(in the rows, 128 means zero)
name the system of each run
k471, run 1 (10 x 18)
[[118 121 102 116 122 111 112 118 151 110 120  81 170  75  63 128 124  71]
 [148  85 126 166 129 135 115 169 131  93  89 133 180 163  96 135 127 176]
 [119 149 117 161  91 124 108 129  94 127 136 173 104 171 196 166 102 142]
 [124 163 103 145 121  82 113  92 130 181 163 154 100  79 119 118 142  88]
 [182 116 164 112 155 116 172 135 162 141 105 154 145 100  73  98 162 148]
 [138 132 156  72 117 183 166 129 140 114  98 133 142 165 165 178 121 161]
 [ 81 119  60 112 142 162  99  92 124 158 140  85 103 133 157 166 129 101]
 [137  94  84 171 187 109 131 132 127 121 122 106 105 111 103  56 123 116]
 [146 175 174 146 111 128 161 162 120  96 107 132 152 153 138  64  89 157]
 [ 76 176 167 112  86 141  88 133 111 166 172 110 149 146 140 148 140 138]]
k996, run 2 (10 x 18)
[[ 71 156 110 141  99 176  96  93 130 141 146  72 155 152 112 127 115  89]
 [132  82  86 106 116 122  86 140 136 200 150 131 113 110 125 182 128 153]
 [174 114 140 110 149  76 146 157 105  88 115 169  85 110 176 127 121 158]
 [123 184 146 159 110 118 147 110 121  67 110 116 148 128 118  72 100  86]
 [ 87 127 113 138 103 153 107 139 155 171 145  93 188 139  68 149 125  94]
 [134  98 140  84 135 123 121 152 132 173 150 165 115 137 157 201 163 163]
 [180 152 159 117 123 116 154  90 111  89  98 169  79 106 166 108 130 162]
 [119 135 115 172 131 152 136 109 129  89  86  87 156 112  70  75 116 108]
 [ 67 103  89 130 163 146 111 154 137 158 151  98 167 160 115 168 158  94]
 [149 136 121  95 140 105 129 114 135 181 166 172  78 141 194 159 143 140]]
k414, run 3 (10 x 18)
[[157 155 171 125 169  75 164 146 141 133 144 186 137 140 138 104 179 131]
 [130 105 207 119  94 162 149 125 138  74 119 142 142 124  79 151 134  99]
 [ 88 110 121  76  97 160  84 124 119 155 134  66 128  82 105 169 115 128]
 [125 120  63 129 166  90  80  95 102 132 135 128  90 109 175 145 162 141]
 [155 117  94 197 134 136 165 103 126 104  98 177  95 157 141 118 108 106]
 [120 143 117 137 122 157 180 173 160 176 112 122 169 150  91 104  86 121]
 [116 131 165  96 170 103 108 173 140 145 162 111 175 150 125 113 180 163]
 [138 113 205 115 126 142 106  88 109  73 156 133  86 137 144 121 157 129]
 [118 147 115 101  85 160 139  79 122 118 113  93  92  74 121 128  81  87]
 [120 150  39 131 138  82 104 139 126 130  96 104 170  99 135 140 117 125]]
k471, run 4 (10 x 18)
[[142 124  84 170 161 123 139  96 163 123 114 163 165 173 118 152 176  92]
 [186 112  99 137 119 130 152 139 164 183 132 159 107 160 144 111  76 153]
 [124 180 116  99 133 129 144 116 100 171  98 128  92  81 163 111 135 187]
 [101 148 154 121 185 164 153  80 138 128 136 112 123 140 117 102 193 105]
 [131  81 150  95 143 168 161 162 163 134 156  89 121 164 117 105  81 103]
 [101 132 108  89 123 118  96 169  91 107 116  66 134 101 158 122  86 162]
 [ 95 142 130 177 133 121  72  93  94  71 130 101 143 133 119 104 164 118]
 [130 104 171 186  87 123 129 154 132 124 166 158 127 153  86 109  92  84]
 [131 147 145 102  86  72 123 193 112 145 134 161 144  90 133 165 104 146]
 [148 141 126 111 133  99  90  78 133 105 120 153 151 114 137 181 201 138]]
k255, run 5 (10 x 18)
[[122 166 157 102 123 101 104 109 159 186 195 133 143 130 119 120 165 101]
 [133  88 172 115 141 130 135 123 142  68 160 101 117 136 106 101 113  63]
 [112 126 132  88 110 182 170 137 111  84  68 105 124 114 140 164  91 137]
 [109 178  59 106 129 123  90  99 119 168 112  89 138 109 164 136 130 162]
 [146 113  97 175 156  75  90 145 119 137 171 129 104 150 151  68 109 130]
 [153 127 179 156 109 111 178 183 121 101 120 198 132 160 136 128 108 137]
 [129 169 162 107  87 130 120 111 151 132 108 141 197 115  94 173 166 139]
 [114  77 115 116 123 129  59 100 137 132 159  74 128  95  78 138 139 105]
 [114  71 105 132 138 149 151 138  99 111 129 140  54 121 151 160  95  91]
 [124 180  90 141 153 148 177  93 120 126  78 164 122 144 172 145 153 136]]
k198, run 6 (10 x 18)
[[121 147 122 179 117 187 145  75 136 181 114 142 107 143 101 104 140 140]
 [145 139 117 121 160  83 117 153 162 184 146 116 171 107  84  83 157 143]
 [116 118 152 113 174 123 107 161  99  74 122  88 143 149 159  97 146 180]
 [104 162 145 139  97 181 134  85 113 120 135  87  95 138 141  79  80 111]
 [135 149  83 123 117  72 129 142 153 156 151 113 136  88 109 102  84  67]
 [152  99 103 119 150  79 126 179 112  72 113 142 130 145 178 149 106 143]
 [149 133 168 141  70 172 150 102 123 111 120 167  94 164 155 151  87 133]
 [141 128 149 111  92 119 148 121 174 163 152 155 150 105  70 159 129  68]
 [113  84 102  96 172 115 115 154 135 103 119 123 163 139 135 197 180 127]
 [110 137 130 129 120 193 114  75 100 141 112 131  94 147 163 162 157 175]]
k198, run 7 (10 x 18)
[[ 99 177 199 115 123 108 154 175 107 139 140 130 142  93 103  87 138 138]
 [101 125 116 160 169 125 123 114 124  60 132  96 154 155 121 100 147  69]
 [151  96  63 121 130 161 112 104 151 152 128  86 101 153 153 112  73 135]
 [148 178 137  85  92  86 142 165 124 168 133 145 123  91 161 124  87 162]
 [123 139 177 153 109  83 125 141  98  48 129 164 135 120 126 139 137  98]
 [130  57 113 159 126 183 144 104 150 111 126 130 105 165 102 153 108  79]
 [142 139  89  84 131 142 159 139 172 207 123 138 146 138 139 170 121 137]
 [132 169 158 103 120  84  87 124 111 113 129 148 157 114 153 163 185 169]
 [103  83 168 158 121 167  96  97  91  94 131 117  84 106  90 123 154 129]
 [ 97 122  84 146 162 165 179 135 138 187 112 115 115 113  91 107 123 103]]
k996, run 8 (10 x 18)
[[145 181 149 120 111 102 166 160 138  86  83 155 196 137 133 134 128 139]
 [ 97 169 167 171  97 150 133 102 125 136 119 160 168 134  83 147 173 114]
 [129  85 153 100 146 170 138  94 147 163 132 136 108 102  81 164 186 127]
 [166 105 110  88 193 154 157  99 145 111  89 124 109 141 163 129 165 170]
 [123 153  80 193 168 146 141  98 112 121  95 128 114 159 151  73 131 145]
 [ 80 109 102 175 154 132 113 139 113 177 168 101  99 124 101  80 123 104]
 [126  92 138  76 156 111 107 160 135 154 197  97  96 148 165 117 109 121]
 [164 148 134 111  83 117 111 137 124 110 134 124 113 157 192 116  57 156]
 [110 145 130 169  56 122 101 157  89 110 105 119 143  93 100 123  70 140]
 [ 86 114 140 114 105  93  95 155 110 103 142 118 158  84  91 180 147  89]]
k255, run 9 (10 x 18)
[[132  68  98 142  86 141  94 107 146 137 149 125 112 114  89 174  98  76]
 [149  89  96 119 159 128 166  98 124 106  96 165  72  95 142 173 146 107]
 [ 99 152 120 166 170 161 138  90  92 129  92 139 111 126 133 113 192 166]
 [111 134 121 171 137 158 137 135 143 203 147 120 131 153  90  70 123 141]
 [158 121 168  74 148 120 177 155 176 170 172 144 117 147 134 112 116 107]
 [129 163 199  68 126 138 139 103 130  69 139 109 127 130 157 125 143 112]
 [ 93 155 115 124  96 152 107 121 108  90 103  53 151 101 110 100  79 118]
 [125 114  53 110 136 101 116 180 123 150 115 100 133 117 160 142  74 143]
 [154 139 115 142 138  78 100 135 114 116 142 171 119 169 204 149 137 159]
 [155 150 158 201  84 104 109 113 121  99 117 175 148 138  98 106 130 136]]
k72, run 10 (10 x 18)
[[128 177 122 112 139 178 176  74 142 158 109 109  99 120 136  80 120 126]
 [125 138 119 134 180  99 129 168 134 129 105  95 181 111  90  70 154 158]
 [106  82 149 165 152 118 105 181  88 102 155 141 113 180 158 133 130 152]
 [150 164 150 116  89 143 130  98 132 134 161 129  87 160 181  99  71 123]
 [187 168 135 109 110  87 126 106 160  99  99 122 172  92 104  90 120 134]
 [110  98 120 169 116 110 108 159  91  64  86 146 156 114 105 173 140 134]
 [ 92 126  88 140  83 146 117 130 115 156 150 133  99 146 160 178  74  91]
 [177 147 104  91 123 102 138  92 191 190 146 144 138 111 118 136 130 104]
 [131 107 160 144 148 132 140 120 125 123  99 168 139  94  69 149 200 146]
 [ 43 121 142 135 124 180 127 147  76 137 137  90 101 115 118 142 126 116]]
k72, run 11 (10 x 18)
[[136 157 158 160 141 136 134  73 119  78 134 121  99 141 138  58 132 105]
 [124 162 141 129 118 107 164 184 125  76  99 110 175 126 120  89  79 111]
 [144 115 108 122 100  98  91 180 118 118 119 136 160 154 164 169  99 178]
 [164 114 101 161  79 128  79  64 134 136 143 155  91 138 144 150 110 123]
 [140 159 122 148 102 105 157  92 142 127 119 157 122  71  79 119 120  61]
 [ 83 145 139 113 120 113 146 180 121 134 115 144 182 102  95 186 155 113]
 [ 96  81 125 100 118 179  94 129 130 169 153 107 123 154 130 198 140 142]
 [155  95 113  97 160 159 138  68 155 163 145 109  64 108 127 107 137 118]
 [120 161 132 125 196 115 181 124 120 115  98 134 126 100 123  85 183 128]
 [ 74 139 140 155 155 153 132 185 102 119 122 105 170 182 135 110 138 156]]
k414, run 12 (10 x 18)
[[121 151 125 110 136 150 126  76 118 119  95 156 128 129 163 193 195 155]
 [139  99 113 191 110 149 111  85 125 149 105 136 102  90  57 102 130 127]
 [110  77  88 120 165 113 154 195 127 147 142 108 111 119 124 119  85  97]
 [ 95 154 116 118 173 145 143 131 131 119 133 137 158 201 182 161 171 124]
 [158 138 161 153 115 169 110  64 155 138 131 121 132 150  92  80 150 149]
 [140 107 143  94 138 115 142 160 123 119 130  84 100  75 107  66  82 135]
 [ 77 171 119 111 141  99 127 157  87  75 125 115 149 132 184 154 135 102]
 [144 159 122 169  68 131  78  74 144 127 139 145 154 164 130 142 121 116]
 [195 106 121 105 103 112 132 146 157 168 122 135 104  98 113 104  73 167]
 [106 148 142 112 157  95 177 189  92 120 101 165 127 101 149 152 153 150]]

runs to name
run 13 (2 x 18)
[[141 136 101 144 114  82 126 185 135 203 144 170 142 125 125 141 115 155]
 [170 151 142 102 156  89 125  99 124 134 125 170  99 110 170 133 188 179]]
  k471
run 14 (2 x 18)
[[131 151 170 113 122 156 204 149 141 123 128 126 109 135 127  79  73  99]
 [140 165  99 116 110  97 130 126 169  95 125 115 198 145 128 138 104  63]]
  k198
run 15 (2 x 18)
[[103 179 139 105  99 114  69 120 134 151 184  91 164 162 155 126 124 120]
 [165 100 120 133 104  91 111 137 148  80 147 114 127 132 124 104  64  75]]
  k255
run 16 (2 x 18)
[[113 105  77 124 140  96 136 194 140 134 114 131 181 132 120 180 116 107]
 [175 131  80 143 145  84  83 109 136 111 114 143 145 159 173 131 141 173]]
  k471
run 17 (2 x 18)
[[ 95 150 193 131 161 119 148 145 113 102 152 111 128 114 101  70 155 103]
 [114 120  76 136 168 152 134 104 145  84 110  68 143 152 129  94 112  82]]
  k198
run 18 (2 x 18)
[[143 130 115 116 119  90 115 133  96  45 106 131 112 114 180 150 103 128]
 [140 105 137 168  62 160 140 115 115 119 113 164  87 128 116 155  70 110]]
  k198
run 19 (2 x 18)
[[111 156 110 122 118 139 123 170 126 159  81 101 191 116 103 121 123 194]
 [101 117 153 171 139 106  81 125  89 113 146 165 127 143 134 159 197 145]]
  k996
run 20 (2 x 18)
[[166  86  90 122 128 138 146 100 127  78  89 115  81  98 135 124  83 111]
 [102 184  89 169 106 148 148 126 115 117  68 111 173 119 107 108 100 126]]
  k471
run 21 (2 x 18)
[[ 74 161 109 121  88 159 140 108  92  95  98 106 118  98 135 166  96  86]
 [119 122  58 187 109  92 102 122 123 160 138 164 116 118 124 159 112  87]]
  k198
run 22 (2 x 18)
[[127 114 158 151  60 135  58 105 114 134 137 116 132  93  71 132 125 152]
 [136  95 100  96 124  91 118 150 113 156 156 134  62  79 153 147  90 119]]
  k414
run 23 (2 x 18)
[[ 78 145 150 118 114 163  99  81  95  70 118  80 126 108 122 136 147 104]
 [138 100  50 118 123 136  85  78 160 148 119 103 142 115 111 178 133 100]]
  k996
run 24 (2 x 18)
[[119 146  92 152 132 163 194 135 126  98  77 136 129 161 155 131  82 104]
 [168 155 104 145  72  99 101 113 172 161 144 157 164 160 131 142  96 118]]
  k198
run 25 (2 x 18)
[[185  89 157 103 129 115  95 110 167 107 173 135 125 182 156 133 129 128]
 [142 111 121 113  64 147 114 102 108 131 108 121  75  68 121 147  74 137]]
  k471
run 26 (2 x 18)
[[119  84 122 111 155  93 125 206 122 145 157 150 133 155 156 175 128 137]
 [154 137 149 119 106 164 113  68 136 160 151 155  84 166 173 146 141 154]]
  k72
run 27 (2 x 18)
[[119  93 103 108 147 123 120 124 157 123 187 105 117 168 152 144 109  48]
 [157 159 105  92  96 121 152 154 152 181 134 138 122 141 172 131  60 142]]
  k996
run 28 (2 x 18)
[[117  89 131 105 103 206  98  95 136 111 106  70 136 138 109 153 113 149]
 [ 67 166 112 110 106 133 119 147 110 209 155 108 121  95 124 143 117 118]]
  k198
run 29 (2 x 18)
[[126 118  85 164 117 131 114 102  97  80  74 101 112  73  99 107 103 129]
 [ 90 114  70 142 168  92 117 152 133 117 136 104 167 123 107 143 145  64]]
  k996
run 30 (2 x 18)
[[ 79 142 138 162 126 124  87 124  82  99 173 110  99 164 173 111 116 103]
 [161 116 103 123 139 123 157  88 147 144 146 136  55 106 138  93  93  80]]
  k198
run 31 (2 x 18)
[[161  98 182  72 147 131 148 136 158 102 111 120 153 103  89 130 165 145]
 [ 91 104 124 120 148 170 122 125  71  82  89 106  98 117 155 158 143 171]]
  k72
run 32 (2 x 18)
[[ 75 114 124 130  93 149 123 140 109 163 150 101 100  77  86 143  91  81]
 [147 116 121  46 147  82  97 155 148 130 145 103 154 102 148 158 140 144]]
  k996
run 33 (2 x 18)
[[173 128 153  95 135 126 109 141 147 166 133 136 141 159 153 123 148 220]
 [133 140 202 129 133 123 157 119  94 122 128 163  74  84 118  92 157 153]]
  k414
run 34 (2 x 18)
[[161 178 172 157 100 112 121  81 123 130 122 164 123  97 101  84 155 156]
 [ 88 117 157 143 134 115 129 176 122 144 144 109 153  84  49 103 137 101]]
  k255
